In the rows, zero is written as 128.
One turn moves every row onto another: examples first, then more rows asked
Lufer: [139 138 138 143 134 146 134 161 122 128 139 142 121 120  63 136 145 150
 129 119 143 147 151 109 116 131 116 116 133 142 132 100 110 147 124 146
 128 102 142 129 137 143  99 125 149 138 118 114 116 133 123 103 126 123
 107 106 107 127  97 122 161 137 108 151 131 163 109 116 135 124 114]
naz: [117 156 147 128 131 150 119 126 133 130 140 121 139 123 108 122 113 136
 143 127 151 134 155 124 115 138 103 130 115 159 147 115 116 118 131 143
 121 115 137 128 149 120  86 143 136 130 145 129 113 119 155 137 138 105
  91 124 123 131 128 130 121 117 110 125 129 138 136 111 132 142 114]
suge: [102 149 140 124 135 162 141 130 121 110 145 139 151 134 125 120 148 141
 131 106 114 125 127 121 113 145  92 144 143 127 130 110 115 119 104 140
 143 135 129 132 144 128 127 113 154 145  97 136 114 115 121 146 134 140
 128 134  95 145 110 125 138 144 115 165 117 167 136 127 146 127 131]
rudu: [ 84 118 134 111 122 124 138 141 141 117 151 134 119 145 139 126 146 146
 145 150 145 134 136 117 132 131 101 134 131 157 115  94 129 125 114 157
 122 144 103 127 142 105 120 122 140 131 131  93 156 103 131 130 125 123
 104 125  99 132 112 128 130 101 120 157 164 173 133 137 146 129 116]
dunas: [118 114 140  97 108 121 135 140 109 125 160 153 125 128 113 125 141 156
 123 147 161 139 144 112 125 137 103 118 138 145 116  87 133 133 132 123
 149 138 109 131 121 126 153 140 154 152 108 130 133 143 141 148 149 132
 110 109 139 104 137 130 133 123  87 129 126 137 103 150 151 126 108]
gode: [125  93 131 103 117 153 155 147 115 149 135 147 138  98 118 115 128 149
 121 140 157 127 128 127 114 105 106 138 120 149 125  88 131 133 130 145
 129 137 127 112 157 106 127 155 152 136 129  99 139 116 118 116 131 128
  87 101 120 103 128 144 153 116 113 150 125 143 112 156 137 104 120]
Zokup: [112 115 124 119 113 134 161 139 115 148 142 134 135 120 113 108 130 144
 126 116 113 148 125 141 118 155 116 118 128 151 132  80 130 164 107 129
 135 118 106 118 127 115 136 127 155 175 140 126 144 129 105 159 118 123
  88 102 117 143 122 115 147 114 124 141 130 157 145 134 163 143 135]
fozol: [122 127 156 121 134 156 158 151 138 158 149 164 128 131 121  90 149 135
 137 132 127 151 114 118 107 120 132 114 123 144 134 110 151 138 118 149
 123 108 135 108 116 122 126 116 142 123 108 120 116 128 125 117 107 124
 117 113 139 108 127 124 131 119 106  98 135 177 120 128 141 162 127]
keboz: [102 122 127 122 135 138 135 132 126 135 138 138 141 124 126 143 141 128
 122 135 155 151 130 130 114 117  97 135  97 139 119 117 116 104 135 126
 137  91 119 128 141 112 116 113 148 163 120 108 101 122 121 113 126 154
 154 145 111 135 126 112 130 141 111 143 140 144 131 121 145 144 130]
nal: [130 110 156 138 116 125 124 154 118 120 127 144 135 120 114 108 158 122
 144 148 142 146 121 111 130 148  82 112 121 133 122 104 127 143 118 140
 120 133 110 121 123 108 142 104 131 156 111 114 152 134 145 121 126 109
 106 123 110 130  90 117 133 126 110 152 133 141 151 157 162 149  97]
voken: [121 138 152 143 122 140 117 138 121 132 159 138 136 105 126 109 153 160
 134 132 144 148 105 124 115 117  95 124 118 152 109 131 132 166 138 142
 110 114 122 119 145 105 105 138 153 149 115 106 129 113 116 154 129 138
 147 118 120 130 160 126 133 136 108 157 121 155 132 128 145 167 119]
Los: [125 105 162 125 127 139 151 147 120 124 145 148 136 128 136 132 137 125
 115 133 152 134 103 123 130 113 116 118 125 156 112  84 151 142 141 118
 144 117 116 126 137 149 126 149 135 117 126 124 119 136 125 143 151 118
 114 112 121 118 120 113 109 146 136 135 106 174 122 164 152 123 106]
Gege: [140 117 142 108 126 134 120 147 117 111 157 130 139  95 137 103 157 136
 150 125 159 150 134 108 135 120 120 143 132 131 118 122 117 146 123 143
 126 130 135 131 149 129 129 159 181 146 109 106 130 129 123 146 105 130
 112 122 102 149 105 117 134 149  95 154 163 139 119 112 139 160 120]
gipa: [128 138 133 129 123 114 130 151 128 128 145 153 110 111 122 123 137 143
 137 111 141 147 113 105 111 132 110 107 131 153 107 136 109 134 126 135
 131 121 118 116 145 152 128 132 145 139 113 112 114 127 104 143 121 130
  47 131 106 126 118 118 106 122 105 133 119 157 107 139 138 127 127]
pavu: [124  98 134 125 119 124 129 152 123 126 148 138 155 110 119  79 143 128
 147 110 146 140 118 121 111 134 103 130 130 131 140 116 125 105 115 143
 132 119 160 124 153 104 111 142 143 138 124 128 123 126 138 135 130 123
 131 100 107 160 112 118 134 126 104 162 148 198 134 134 151 133 126]
Geg: [129 139 151 133 136 145 144 134 125 132 150 121 122 125 115 122 143 145
 144 138 129 139 134 118 140 122  99 124 133 162 157 101 143 111 113 145
 116 125 153 151 127 125  78 136 178 136 132 147 139 152 114 139 132 126
 113 116 122 133 133 119 141 127  82 118 136 161 114 136 150 137 120]
zoter: [144 135 137 139 127 153 120 168 106 106 154 121 137 123 120 129 131 121
 100 123 133 159 131 135 112 146 115 124 106 155 147 106 133 150 116 151
 130 107 126 136 144 147 100 163 149 154 149 117 102 130 138 123 136 105
 115 116 127 145 116 117 138 126  94 138 140 150 122 125 160 138 105]
Pago: [105 130 127 127 148 126 125 151 138 132 136 157 143 122 150 107 154 114
 120 131 138 164 140 118 116 138 109 145 124 141 112  90 119 145 110 115
 128 124 110 109 156 116 136 127 133 111 126  97 130 120 109 134 127 125
 129 122 111 103 121 119 175 112  89 132 143 183 137 122 133 129 113]
Pokop: [140 135 136  97 145 131 136 134 129 144 133 140 149 130 159 110 129 148
 137 125 140 143 136 127 112 134 106 128 123 126 126  58 130 158 123 156
 137 110 133 110 164 111 134 148 142 132 122 136 123 134 145 143 128 129
  93  98 105  85 115 123 125 120 108 147 110 160 113 142 142 141 115]
sepi: [122 151 139 110 125 118 131 153 132 123 141 138 105 118 179  67 138 134
 121 122 136 146 112 120 117 124  98 124  96 137 127 118 116 129 125 145
 128 120  99 129 121 138 128 132 144 138 129 123 110 130 126 124 124 125
 105 125 116 117 145 115 167 134 104 145 135 156 145 139 138 125 123]
sab: [138 120 149 146 111 119 136 128 101 118 141 130 139 116 154  93 156 121
 148 149 145 135 102 117 115  97  91 115 143 146 110  95 103 137 128 150
 133 115 127 122 134 149 121 107 152 132 127 117 122 157 105 129 130 122
 113 140 102 110 120 129 143 132 120 136 160 157 134 157 160 136 123]
Did: [133  99 129 114 129 122 145 130 129 118 143 144 119 112 104  98 142 121
 133 141 142 136 128 142 120 105  83 115 128 138 123  80 128 115 135 126
 145 124 134 101 160 149 118 149 129 152 115 119 123 114 128 143 136 116
  98 136 122 132 114 156 133 111 110 108 139 156 147 119 160 161 106]
fozi: [134 129 142  92 124 147 157 143 125 132 143 145 122 149 138  95 137 129
 123 120 160 146 131 113 100 128 102 116 121 146 156  91 138 112 132 128
 127 107 121 110 140 132 155 146 173 137 142 108 120 130 113 129 144 119
  97 137 121  84 115 117 117 141 115 167 129 166 116 153 159 142 125]
Dib: [124 113 107 111 151 138 161 115 120 131 153 138 124 110 129 129 150 131
 115 136 141 148 112 117 109 134  90 115 108 146 135  95 155 136  99 166
 130 139 104 128 135 128 116 149 142 130 141 119 102 138 104 127 141 134
 106 126  95 109 100 109 126 111  98 142 155 152 112 111 134 145 112]
Digi: [143 140 128 137 162 157 128 141 131 134 146 116 125 136  93 112 136 136
 150 141 136 161 156 121 109 123 122 138 132 139 143  90 115 133 127 126
 117 110 119 122 145 145 102 143 157 160 137 114 139 137  94 148 135 129
 106 127 101 130 154 124 146 140 117 140 131 177 117 122 167 138 112]

zoter turns into naz
Zokup turns into gipa
Now find these:
fozi turns into gode
rudu turns into sab
Gege turns into keboz

One turn moves every row onto another: examples first, then more rows asked
Dazo: [117 131 115 145 128 134 138 124 122 123 125 168  98 121 114 148 124 127
 131 138 130 154 134 133 131 125 133 130 105 129 105 104 153 106 132 123
 123 134 108 127 124 105 111 111 112 119]
Buv: [154 122 126 141 123 122 144 153 137  97 148 120 120 128 140 149 152 110
 113 139 120 134 146 142 139 148 143 116 115 151 110 132 130 151 132 116
 125 119 146 135 119 108 136 150 140 137]
noga: [116 129 117 109 130 106 130 140 154 128 129 120 110 148 143 120 152 131
 126 172 112 129 151 136 126 121 129 113 103 126 141 135 126 176 139 126
 127 142 111 113 130 132 146 138 140 120]
Dapid: [121 137 156 139 134 138 116 160 133 110 118 146 119 140 118 110 131 133
 116 147 144 110 109 144 128 138 122 104 154 127 118  99 143 144 114 127
 121 131 137 147 127  99 127 137 134 144]
fugig: [120 126 123 104 157 124 150 143 105 134 152 115 119 133 120 120 133 117
  97 149 129 110 137 120 113 132 122 123 130 119 145 134 127 154 114 147
 119 132  97 127 144 116 145 145 117 120]
gol: [ 98 127 135 141 103 117 133 131 132 102 128 126 111 133 128 114 167 105
 110 159 137 146 127 121 149 138 111 126 129 141 136  99 112 157 117 129
 127 106 141 130 127 107 131 135 129 133]
Ziv: [130 123 153 119 128 133 110 142 151 128 118 145 106 149 123 105 128 137
 135 141 159 116 113 164 106 118 129 101 134 130 107 110 145 142 122 140
 120 147 136 143 110 121 127 129 120 108]
difat: [115 132 115 142 127 133 137 127 122 119 126 166  95 121 116 148 123 128
 128 138 130 155 132 134 134 125 137 129 105 128 104 106 154 104 132 124
 124 132 110 123 125 106 111 109 113 120]
zupi: [157 114 126 129 138 129 153 152 116 104 162 114 120 122 129 148 140 104
 105 125 137 125 139 141 125 147 143 120 125 149 107 136 130 138 122 133
 119 118 141 139 123 108 135 147 122 124]
Ler: [108 136 111 111 139 113 146 159 128 114 140 119 118 131 128 131 142 121
 106 172 117 118 137 125 135 134 121 117 126 118 143 131 117 167 128 131
 125 127 109 116 144 112 146 133 140 145]
depap: [134 121 125 130 129 115 157 141 161 121 116 136 113 127 143 118 165 180
 121 134 127 136 132 165 154 113 118 138 107 143 135 138 124 152 132 108
 124 132 119 116 138 115 126 127 112 122]
zimuf: [129 134 143 133 124 135 109 151 158 118 106 151 107 144 124 112 138 137
 138 156 146 116 110 162 123 128 123  97 136 127 118 100 141 155 122 124
 125 141 140 146 115 106 132 129 139 130]
Selu: [143 110 130 119 144 124 159 129 144 137 126 131 113 127 136 114 156 175
 117 115 140 129 131 164 134 108 118 142 110 143 136 141 127 141 125 122
 122 136 109 124 137 118 124 129  91 100]
tapu: [100 117 143 126 119 125 142 124 107 110 146 117 113 133 117 110 151  98
  98 137 155 139 122 119 131 133 115 131 135 141 130 105 115 138 109 149
 119 107 133 134 129 112 126 133 109 119]
sused: [113 131 117 144 127 130 137 127 124 119 125 165  96 123 116 146 122 130
 128 138 128 157 134 132 134 122 137 131 103 128 103 104 156 105 134 121
 122 135 110 124 126 108 110 113 113 118]
Feg: [135 129 133 111 113 115 129 122 163 128 121 152 134 121 125 105 142 151
 137 176 133 148 117 148 150 121 134 139 113 121 138 135 139 147 132 103
 120 145 109 129 136 137 131 134 139 104]
vol: [111 118 131 133 100 118 124 107 147 125 118 130 101 142 132 106 171 110
 133 156 142 152 134 137 132 126 112 121 107 145 137 101 115 162 120 131
 130 123 138 133 115 118 135 133 123 102]
Zinem: [134 113 129 118 150 127 171 144 125 123 139 129 118 118 126 121 147 168
  97 112 144 120 120 155 141 116 116 146 131 139 135 142 121 132 117 129
 118 122 110 123 145 107 120 126  91 122]
vabib: [127 119 130 103 147 116 136 125 131 149 141 118 113 150 133 111 143 130
 119 148 124 121 150 131 106 118 127 118 106 125 143 139 135 160 125 142
 122 148  98 124 132 133 144 149 116  96]
rami: [145 119 140 101 131 125 136 110 139 141 136 144 133 118 115 100 131 145
 126 155 148 137 112 143 131 119 135 145 122 118 138 140 143 129 119 120
 114 147  96 136 138 137 126 136 116  83]
pog: [124 126 167 126 141 138 117 150 126 120 130 139 116 147 117 107 122 134
 112 132 158 110 111 148 110 126 129 106 150 130 108 108 149 131 116 144
 115 137 133 147 121 116 122 137 116 123]
gizu: [125 123 125 129 136 119 168 156 139 107 126 131 118 116 133 126 156 171
 101 132 131 126 122 154 162 123 116 140 129 138 135 136 118 145 127 113
 121 119 121 117 148 105 122 122 113 143]
vuri: [116 107 140 118 114 123 135 104 123 134 140 121 101 142 123 104 157 104
 120 137 160 144 127 136 115 121 115 126 114 144 131 107 118 144 111 152
 122 123 130 137 115 123 131 135 102  86]
zoliv: [173 108 126 127 137 131 145 132 127 126 154 118 112 129 134 143 144 110
 123 122 137 127 144 151 112 139 142 120 107 153 112 136 134 142 120 130
 123 133 135 145 113 114 137 151 116 100]
Bag: [115 132 120 146 128 133 138 124 123 122 125 166  98 123 116 145 124 131
 127 137 127 155 135 132 132 124 135 131 104 129 105 104 157 107 131 121
 123 134 110 126 125 106 110 114 113 118]
lopeg: [131 125 138 103 135 130 148 133 119 122 147 140 140 106 106 110 123 136
 105 159 152 129 101 132 141 130 132 148 145 115 136 138 135 122 113 122
 112 128 101 135 150 123 125 132 121 113]
Gifa: [122 136 129 115 116 119 141 144 143 106 132 146 142 109 117 114 135 141
 114 179 134 138 104 134 163 132 133 142 138 117 138 134 132 138 127 105
 117 127 112 127 150 124 128 126 143 133]
Gik: [169 117 123 138 124 123 136 135 148 117 141 125 114 134 144 142 157 117
 132 135 121 136 150 150 125 141 142 116  97 154 114 132 136 156 130 114
 128 134 142 141 113 113 140 155 133 111]

lopeg turns into Gifa
noga turns into vabib
gizu turns into depap
Now find these:
zimuf turns into Ziv
vol turns into vuri
Gik turns into zoliv

